0: [161 159 132  91  57 107  93 139  95 114  69 141]
1: [156 163 121  86  50  93 106 143 112 133  59 172]
2: [146  89 167 160 165 141 122 118 193 124 178 131]
3: [235 134 196 173 179 106  80 152 222   0 255  29]
4: [ 67  52 148 164 170 213 125 154 126 223 173  86]
5: [164 177 124  95  46 109 102 137 109 123  51 146]
6: [ 89 130 155 161  94 183 149 128  90  84 155  33]
7: [  0 131 141 193 160 212 207  52 120 121 173  73]
8: [169 108  88 122 153 110 107 171 118 191 109 151]
9: [ 70 152  84 109 100 112 122 106 136 214 115 141]
10: [105 177  79  83 139 107  86 172 164  94 114 123]
11: [ 78  72 149 129 168 140 167 132 106 159 164 147]
12: [205  85 203 148 135 170 112 151 144 165 211  97]
13: [ 62 156  83 119 100 117 106 101 153 196 130 129]
14: [201 118 126 129 104 141 106 126 121 136  75 141]
15: [158 129 125  94  89 102 114 154 121  79  97 126]
16: [ 58  87 154 223 251 167 227  26 132 139 220 112]
17: [ 95 193  76 148 113 121 198  51  64 116 121 152]
18: [139 142 103 109 107  84  88 122 163 163  88 169]
19: [157 120 124 142 177 157 162 100 140 176 120  90]
20: [121  88 160 125  60 186 128 146  98 175 101 115]
21: [129 144 163  79 128 169 129 131 169 145  25 135]
22: [111  85 151 204 150 138 181  90  88 113 206  54]
23: [206  87 207 131 126 165 111 153 152 160 204 104]
24: [ 35 124  87 143 133 103 171  71 122 143 161 118]
25: [ 79 118  98 176 201 102 165 104 139 170 200 153]
26: [142  98 180 155 164 196 165 104 134 157 140  48]
27: [122 116 161  95  44 200  82 144 131 155  40 143]
28: [ 11  49 135 142 161 175 185  81  59 197 107 184]
29: [ 77 114 153  79 105 173 152 136 147 153   9 141]
30: [174 135 126  96 130  73  70 184 161 125  57 121]
31: [ 37 124 130 126 135 178 166  84 124 158 141 113]
32: [ 76 143  87  92 129  89 101 136 134 179  69 188]
33: [146 131 105  97  99  94 119 153 114  93 101 118]
34: [ 44 146  69  79 126 105 137 137 102 180  29 233]
35: [175 130 142 104 159  63  77 168 178 129  63 124]
36: [176 211 152 101 110 130 109 106 148  68 109 186]
37: [ 40 118  97 146 136 112 170  74 127 146 163 113]
38: [177 101  96 125 152  95 100 173 126 176 117 163]
39: [182 147  93 160 159  86 138  90 107 156 165 165]
40: [135  80 206 165 114 232 160  92  73 155  94  64]
41: [180 129 118 151 109  85  95 117 130 123  81 127]
42: [130 217 106  91 138 140 121  92 170  59 104 150]
43: [213 161 121  78 151  62  90 133 155 140  88 173]
44: [121 149 169  86 120 143 120 158 163  90 105 179]

[111  83 178 108 149 144 165 131 130 130 136 125] -> 11 2 19
[ 85 159  82 163 135 119 211  54  70 100 145 152] -> 17 24 37
[146 186 148  60 124 154 142 159 165  79  74 147] -> 44 42 21
[ 90 113 104 181 198 112 127 103 137 169 214 141] -> 25 11 37
[ 51  81 139 151 180 156 193  96  88 148 208 143] -> 11 25 37
[134  83 141 192  94 148 171  79  33 144 153  77] -> 22 40 6
[143 142 110 130 205  70  29 190 242   0 208  74] -> 3 10 2
[180 117 136  91  96 146 119 145 105 183  65 153] -> 14 0 1
[113  75 153 204 155 140 183  88 101 108 223  52] -> 22 26 6
[132 126 143  96 111 103 114 153 146 123 124 184] -> 44 18 15
[202 109 149  73  65 110  56 248 161 117  73  51] -> 30 15 35
[101 174  79  91 145 133  98 162 154 107 134 148] -> 10 42 33
[ 20 110 152 181 140 216 200  55 103 141 164  73] -> 7 31 37
[147 174 108 157 195  78  65 124 218   3 214  71] -> 3 10 2
[ 88  39 160 156 166 167 182 139 118 175 155 135] -> 11 4 31
[149 164  99 171 146 149 132  98 131 126 230 121] -> 39 25 2
[166 152  96 155 164  80 142 100 101 118 187 170] -> 39 25 38
[ 42 120 179 134 153 185 206  91 119  94 131 137] -> 31 11 7
[ 79 166  81  91 166 117  98 172 176 107 143 147] -> 10 44 42
[186 198 166 113 221  76  61 137 255   0 255  96] -> 3 2 42
[ 73 163 105 117 109 172 172  94  96 132  94 100] -> 31 17 37
[115 125 139 137 136 139 174 121  73  71 154 161] -> 11 33 17
[127 153 133 113  97 122 121 121 148 188 102 169] -> 18 9 32
[124 137 165  81 133 169 127 130 172 158  37 139] -> 21 29 44
